Named moves, each a turn or a mirror, and the order they were made in; the first pair answered:
V (before -> after):
[-24.6   2.2 -12.3   4.7  -1.0  15.2 -25.6  -9.7  15.6   2.1   5.1  17.9
 -17.7   2.1  30.8   3.0  24.6  -1.6  -3.8   3.7  12.0   3.7   8.4  -7.6
  13.1 -21.1   5.8  -1.6  12.2 -10.4   9.5] -> [-27.3   6.1 -12.8   4.2  -2.1  15.9 -24.8 -11.8  15.6   3.7   8.3  14.5
 -18.8   0.9  32.3   3.4  22.1   0.0  -2.8   3.6  13.0   3.1   8.2  -6.5
  12.3 -20.0   3.7   0.4  11.0  -9.2  10.5]
[-24.3  12.4  21.3  -0.1  14.0 -21.6  19.2 -15.3   2.2  24.9  -2.7 -23.1
   7.2  -0.1  -3.4  -7.5 -13.0   0.2 -22.9  12.3 -21.5 -11.7   0.7  25.6
 -22.0   1.0  -1.9  -9.5 -23.3 -12.8  -6.6] -> [ -6.5 -11.4  22.2  -0.2  19.1 -25.6  16.9   1.2   2.8  18.6 -17.1  -4.3
   8.5   6.7 -15.8 -10.1   5.0 -10.9 -28.8   9.2 -28.2  -8.0  -2.0  19.6
 -14.7 -12.9  17.0 -21.9 -13.3 -17.6 -10.7]
[  5.6   1.1  18.4  -6.4  -6.0  -8.0   2.2   4.6 -21.3 -14.5  23.3  -6.9
  13.8   6.8 -24.6 -11.0  -9.0   7.8  -9.4  -7.5  26.7  -5.0 -14.9   7.4
 -12.1  -1.8 -22.5   9.4  16.8 -10.6  -4.3] -> [ 10.4  -5.9  18.8  -5.8  -4.5  -8.7   2.0   9.9 -21.3 -16.4  19.6  -1.2
  14.4   8.2 -29.1 -12.1  -3.0   4.5 -11.8  -8.3  24.0  -4.1 -16.9   6.3
 -10.9  -6.6 -17.2   5.5  19.8 -11.9  -6.3]
[ 15.4   3.4   9.8   4.7   0.5  25.1  18.0  17.2  15.4  -8.0 -10.6  -8.8
  13.1  21.6 -28.5   8.5 -13.5   8.1   6.9  -4.6  16.8  -5.5   3.0 -14.6
  17.1  15.2 -17.2  -1.1  -4.4   1.8 -13.6] -> [ 13.8   3.1   9.8   5.1   0.0  27.0  18.3  16.7  15.0  -8.2  -9.3  -8.5
  13.3  21.0 -28.3   8.9 -13.9   8.5   7.4  -5.4  16.5  -5.8   2.7 -15.3
  16.8  15.8 -18.5   0.2  -4.2   1.7 -13.5]
Y (before -> after):
[-44.0  20.7  -0.3 -21.6  -0.8  -5.1  -0.5 -26.0  -8.3  10.5  20.9  -1.8
   4.5  -4.5  32.9  -7.5 -14.1   6.2  -9.6   5.0  16.5   1.4 -16.9  30.5
 -53.0 -10.6 -39.6  37.5   1.3  -3.4   3.3] -> [-37.8  11.1 -11.2 -20.2  -0.6 -10.0   4.1 -23.5  -5.8   5.2  -4.8  19.0
  17.3  -8.0  26.5  -7.9 -15.3   0.6  -6.9 -18.4   6.5  -0.6 -14.3  29.6
 -53.2  -6.2 -33.8  52.4   4.5  12.1   5.6]
[-21.7  -0.5 -20.5 -11.0  -8.9  -0.6 -12.1 -18.4   5.5  11.7  14.3  -3.4
  23.8   8.3  36.5   8.4  -0.6  -0.5  12.2  19.0   8.9  13.4  -0.3  -2.3
 -10.5 -16.1  -7.7  35.5  -2.9   6.5   8.3] -> [-19.2  -3.3 -24.4  -9.8  -8.0  -2.8 -10.1 -18.3   5.9   9.1   6.4   3.1
  28.0   7.3  35.1   7.8  -1.3  -2.6  13.2  11.5   6.3  11.9  -0.2  -2.6
 -10.4 -14.1  -6.0  39.8  -2.1  12.1   8.8]
[ -3.3  12.3 -14.0 -29.1  16.0 -35.6   3.5   3.8  -8.1  30.2  10.4  -3.1
   4.2 -10.7   6.0  -8.2  -9.5   5.3 -16.4  25.7  20.3   3.6  -4.0  27.1
 -44.5   3.4  -2.6  -4.0  -2.9  -6.5   5.5] -> [  2.4   4.5 -25.1 -27.3  17.3 -39.6   7.0   6.8  -6.9  23.8 -13.4  16.0
  17.2 -14.9   0.6  -8.2 -11.6  -1.2 -15.0   4.5  11.7   2.0  -1.8  26.8
 -45.4   7.6   2.6   9.5  -0.7   8.3   7.2]
R (before -> after):
[-16.7  17.9  -1.0   6.0  -5.0  24.4   6.3  -6.8  17.1  22.4   0.4 -32.0
 -11.5   7.7  15.6  28.6 -26.4  12.2  17.6   7.2 -20.6   7.1  23.1  -3.5
  18.0  14.7 -11.6 -17.7 -29.2  -3.0  10.6] -> [-28.8  10.1 -14.9   2.6 -12.6  40.4 -14.8  -8.1  16.8   1.6 -16.9   3.0
  -2.8   9.9  28.7  26.7 -16.7  -0.9  21.1 -12.8 -14.3  12.6  16.6  -8.4
  27.3  11.1  -8.5  12.4  -9.6  13.4  13.6]
[ -8.7  18.0   8.5  -1.8 -19.3  18.5 -14.6 -21.4 -14.1 -15.4  24.0 -33.3
  -7.3   9.8   6.1   3.2  -3.6  12.8   3.3  13.3  20.8  -6.1  17.0  -5.4
  24.3   3.0 -20.0  -9.5 -10.5 -15.1  -7.7] -> [ -4.6  -5.4  -6.7  -2.1 -21.9  27.8 -29.5 -11.2 -10.8 -35.7  -7.9  11.3
   4.1  12.8   5.1   1.9  12.9  -6.9   4.5 -11.9  16.8  -2.0  13.4 -13.2
  35.8  -6.1  -2.7   9.3   9.6   1.3  -7.4]
[-20.2   3.2  -2.5  -8.1  -3.4   2.0 -15.2 -10.6   5.6  14.2  10.1   6.4
  -7.7  -2.1  24.0 -12.8  -5.4 -12.9  -4.6   4.1   0.1  -3.4  -4.2  10.3
 -14.9  -0.2 -14.3   9.2   0.1   6.0  16.3] -> [ -3.2 -18.8  -7.8  -5.9   1.9  -2.9 -13.0   2.7   8.0  10.2 -12.5  26.8
  -2.4   0.6  11.3 -13.8   5.2 -23.7  -6.7  -6.4 -11.1  -2.8  -2.2   4.8
  -9.0  -7.3   3.2   2.2   4.9   9.7  14.5]
[-34.2   0.9  -6.5 -16.6  -0.3   6.5  11.7 -10.1  11.3  29.3  -5.0  -9.9
 -17.8 -20.5  28.3  21.4  -0.8  10.1   4.1  23.0  -8.7   6.3   6.3   8.5
 -20.4 -13.1  25.6 -23.3 -32.3 -28.1   1.3] -> [-50.9   1.2 -16.6 -20.0  -8.6  22.4  -6.5 -16.5  10.8  12.5 -10.3  12.7
 -13.4 -19.4  43.9  20.3   2.9   2.1   8.5   9.0   1.6   9.5   0.2   7.0
 -14.1 -13.8  21.7   5.0 -17.9 -15.1   4.8]
U (before -> after):
[ 13.9 -19.6  12.8  -1.4  12.4 -27.1  20.2  17.1  -6.4  18.3  -4.1  -2.8
  21.5  -2.9  -6.2 -14.6  -6.6   5.0 -21.3  -1.3  -4.5 -11.3 -19.8  27.7
 -29.6 -13.1   9.2 -28.4   1.7  -4.8  -1.2] -> [ -2.1  -4.3   7.5  -0.7  11.6 -23.8  21.8   5.1  -0.3  30.7  -2.4  -8.5
  15.7  -9.2  12.7 -11.5 -12.9   9.1 -17.9   4.4  -9.5 -12.0 -13.6  34.7
 -37.6  -8.4   2.9 -22.5 -11.2  -0.1   3.6]
[  3.9 -24.0   4.3   0.3   4.1 -14.8   5.1  13.5   0.9   8.2  -2.7  27.6
   8.9  17.0 -14.9  -2.6  23.2 -15.8  -1.8   1.0 -22.2  10.8  -4.7 -17.6
  -3.3 -19.8  20.2 -12.5   2.9   3.3  -1.7] -> [ -3.1 -17.3  10.9  -5.6   5.8 -19.2   6.0  12.8  -3.3  15.3  13.3  16.3
   4.0  17.9  -7.6  -5.9  23.9 -12.6  -7.3  15.7 -15.1  10.3  -9.9  -9.5
 -16.1 -25.3  13.1 -15.5   0.2  -7.5  -1.1]
[-23.4  42.4 -17.3  -3.0   4.3 -12.2   7.0 -13.1 -13.0  51.1  10.3 -25.2
  -3.6  -8.1  28.1  12.2  -1.7 -13.4 -16.8  19.0  -1.7   3.5   7.6  26.7
 -22.4  -7.8 -27.6  24.3 -27.5   9.1  10.4] -> [-14.3  32.9 -35.2  11.7  -1.2   1.1   3.3 -14.7  -0.2  37.5 -29.3   0.3
   6.7 -13.0  20.3  22.4  -6.6 -19.9  -0.7 -14.6 -19.3   4.5  23.9   8.4
   4.5   9.8 -11.6  36.9 -26.7  37.4  10.4]
T (before -> after):
[ 19.5   5.7  14.0  12.9  -6.6   9.9  -2.2  29.9  -4.1 -19.3  -2.3  23.2
  -2.7  10.5  -5.8  -0.8  20.5  -4.4  -0.9  -1.6  19.7  10.2  -8.5 -24.8
  39.7 -17.6  -5.7 -16.4   6.8 -11.6 -17.3] -> [ -7.5  20.8   2.9  14.4  -7.8  22.5  -9.3  13.6  10.4   0.8  -1.4  23.1
 -19.6   4.4  30.5   6.4  23.6  -4.2   3.6  14.7   5.4  12.4   4.0 -19.2
  35.6 -20.8  -4.7 -12.3 -12.3  -5.7 -10.3]
[  4.6 -17.5  17.0  -8.4  15.5 -16.4  22.7  31.4 -31.3  -1.9  24.2  -7.6
   6.9   4.5 -30.4   7.5   9.9  11.3 -32.6   6.3 -16.6  -9.4 -12.2   1.6
 -24.8  -3.5   2.8 -21.5  27.7 -30.6 -22.3] -> [-38.6   8.8  -1.3  -6.3  12.7   3.2  11.9   6.8  -7.8  31.9  23.2  -7.2
 -19.7  -5.2  27.3  19.3  13.7  11.1 -24.0  32.5 -37.8  -4.8   6.3  10.7
 -31.7  -7.4   3.3 -14.6  -3.3 -21.7  -9.9]
[ 17.6   0.0 -13.1  32.4  -9.1  11.8  -0.5  19.0  23.8  13.1  -9.0  17.6
 -25.7  27.9 -25.1   7.2   6.3   8.6  11.6  -4.3 -20.4 -15.2  27.8 -19.9
  23.9   2.2   8.1 -14.8 -19.2  22.7  21.2] -> [ 19.0  -1.3 -14.8  31.4  -8.9  10.3   1.2  19.5  22.2   9.2 -14.0  20.5
 -21.1  27.5 -28.3   6.0   3.6   7.7  11.9 -11.2 -19.7 -15.9  26.6 -20.9
  23.4   5.9   6.7  -9.9 -17.2  26.6  21.0]
[ 21.8 -10.1   3.7  10.3  -4.7   3.0  -5.5  -8.5  -6.7 -15.1   9.5  -7.0
  29.6  -5.3  -1.4   3.0  -2.1   4.6 -13.4  -9.3  22.4  -5.5  -1.6  -1.4
  22.6  -2.6 -11.8  11.7  20.1 -11.1  -7.6] -> [ 10.0  -3.0   6.7  11.9  -3.5  12.0 -10.7 -14.3   2.1   0.9  23.1 -17.5
   8.5  -3.6  19.2   7.6   5.8   5.5 -13.8  17.8  16.0  -2.5   4.8  -1.2
  24.0 -11.5  -7.0  -4.3   6.9 -21.7  -6.1]

Each pair is two moves apart.
[-11.3  14.7 -14.8  -4.8  -4.6   8.1  11.0   0.5  -4.5  -1.5 -26.2  -7.4
   1.8 -18.5  33.6  -2.3   9.1   1.9   0.5   9.1 -20.2   3.0  15.7   4.8
  19.8 -16.2  -0.8  45.9  -7.4  24.0  -1.0] -> [  6.7  15.0   0.3  -6.6  -7.0  -3.5  22.1   5.1 -23.5 -21.9 -11.9 -25.8
  20.4 -15.2  -1.1  -8.0  -8.0  12.4  -2.5  -7.1   2.4  -3.3   3.3   3.5
  20.3  -2.6 -17.2  49.7   7.1  19.5  -8.2]  T V
[ 13.2 -17.9  21.5  16.5   1.4  23.9 -21.0  -2.3   1.6 -13.5  15.3 -13.2
 -13.0  16.0 -22.6  18.6 -13.1  -3.3  12.1  15.0   5.7  12.0   8.0 -14.7
  53.7  33.0  36.7 -48.0   2.6  -2.2 -26.0] -> [-23.4  16.6  -1.2  16.6  -7.0  33.4 -18.9 -33.3   9.5  -2.1   7.9 -14.4
  -7.9  -1.4  11.9  23.8 -38.5   5.6  26.1  -1.7   1.3   7.4  17.5  -1.2
  37.5  56.7  13.2  -5.7 -15.5  26.0 -12.7]  V T
[ 11.8  -7.3  -0.2 -21.8 -16.6 -18.7   9.7  25.8 -30.9  -2.9   8.0  -5.7
   4.9  -5.4 -12.6  33.2 -32.8  12.8 -14.0  10.8  -1.2  12.4 -17.5  15.3
   2.8   8.7 -12.2  17.9   9.9  -4.0 -16.6] -> [ 11.1 -13.1  -4.5 -23.2 -17.5 -14.4   2.4  27.6 -31.4 -10.9   1.4   6.6
   7.1  -3.9 -10.8  32.2 -27.1   7.2 -14.3   5.2   0.0  14.8 -19.3  13.2
   6.8   4.9  -8.5  24.9  17.3  -1.2 -16.1]  R V
[  7.7 -13.9  22.0 -12.8   5.8  -6.6  -4.8  15.1 -20.1   4.0  38.3  -7.4
  -8.1  19.6  -7.1 -11.8  25.1   0.9 -23.4  32.6  24.8   5.0 -29.1   4.5
 -13.9 -32.9  -0.3 -17.7  24.6 -37.2  -9.1] -> [-37.2  36.0  -3.2  -3.4  -4.6  11.1  -0.9 -28.6   0.3  31.0  32.8 -23.5
 -16.2  -5.2  41.0   4.2  -9.2  17.2   1.8  27.1   8.1  -0.4  -3.8  14.3
 -19.8   2.3 -25.1  16.8 -14.5  -4.4   5.8]  V U
[-12.3 -15.9 -17.7   3.6 -14.8 -15.5  32.1  -1.3 -13.1  -1.3 -12.3   7.9
  17.8  16.9   9.4 -22.8 -12.1 -30.6 -20.7  -7.8   8.6 -16.4 -12.5   7.3
 -29.1 -12.0   5.8  32.9  -2.1 -19.4  18.0] -> [ -9.7  -8.3 -12.4   6.6 -11.7 -22.6  42.6  -3.2 -12.7   9.1  -5.6  -8.1
  14.9  14.6   6.0 -21.1 -19.5 -22.7 -20.3  -0.8   4.3 -19.3  -7.7   9.7
 -33.9  -7.0   1.9  23.3 -13.0 -23.3  17.3]  R V
[  2.9   5.2  -9.7   9.9   3.0 -28.5  29.3  29.3   5.0 -17.8  -3.7 -13.5
  32.5 -20.9 -36.7  13.8 -22.2  -0.1   2.1 -31.6   2.7   5.3   1.3 -10.9
   6.9  26.6   1.0  14.3   0.2  13.0 -19.5] -> [ -3.1  14.6  -2.1   6.1   1.5 -28.9  29.9  25.1   0.3 -15.1  14.7 -29.4
  29.3 -20.4 -34.7  11.9 -27.1   6.2   0.3 -22.9  12.8   3.9  -1.8  -8.0
   1.8  27.7  -8.8  12.5   0.3   4.8 -20.0]  R U
[ 21.5  16.0  -5.1   9.7  -6.4   7.5   8.6  -3.6   2.7  16.7   0.2 -10.2
 -13.2  10.4   1.6  18.2 -12.7  14.7   0.7  23.0 -14.4  15.3 -19.6 -13.2
 -15.5 -11.0 -14.0  -1.7 -33.6   7.9  -3.4] -> [ 21.0  14.0 -14.3   9.0  -9.6   6.5   9.3  -5.7  -0.3   5.8 -17.7   6.5
   1.6   5.8  -1.0  15.2 -19.0  10.5   4.8  -2.1 -12.2  12.9 -22.1 -11.5
 -18.3  -3.4 -17.9  22.2 -26.1  24.6  -1.7]  T R
[-30.4  15.0 -18.3 -35.2  12.6   0.5   1.5   2.9  -5.1   5.7 -17.3  24.8
 -17.2   0.5  47.6  -6.3  29.9 -10.6 -19.1  16.0  -1.1  19.5  11.8   9.6
 -31.3   4.0  -2.4  49.2 -32.4   1.8  41.4] -> [ 22.6 -23.9  -8.4 -32.0  23.4 -26.6  20.6  36.1 -14.6 -10.6 -43.4  37.4
   4.2   7.1  -9.5 -12.7  37.1 -18.2 -28.5  -6.3  -8.6  16.9   5.6  -0.8
 -24.6  -0.7  19.9  24.1 -15.3  -4.3  30.6]  R T
[ 13.5  -6.3 -15.7   0.1  -1.9   7.8  21.1   1.6  20.3  16.4 -39.7  -6.2
  13.3  -6.7  -5.6  19.3  -5.8  -2.1  11.0   1.4 -19.3   1.4  14.9  -9.5
   5.4  27.3  15.4  -9.5 -16.8  11.2  -8.6] -> [ 24.3 -20.1  -9.0  -2.8   1.3   5.9  16.8  13.7  17.5  12.4 -36.5  -2.3
   9.2   1.7 -12.6  16.1   7.7  -7.3   4.0   8.7 -16.9   3.6   9.2 -12.8
   9.2  13.4  25.2 -23.6  -8.2   0.2 -13.3]  R V
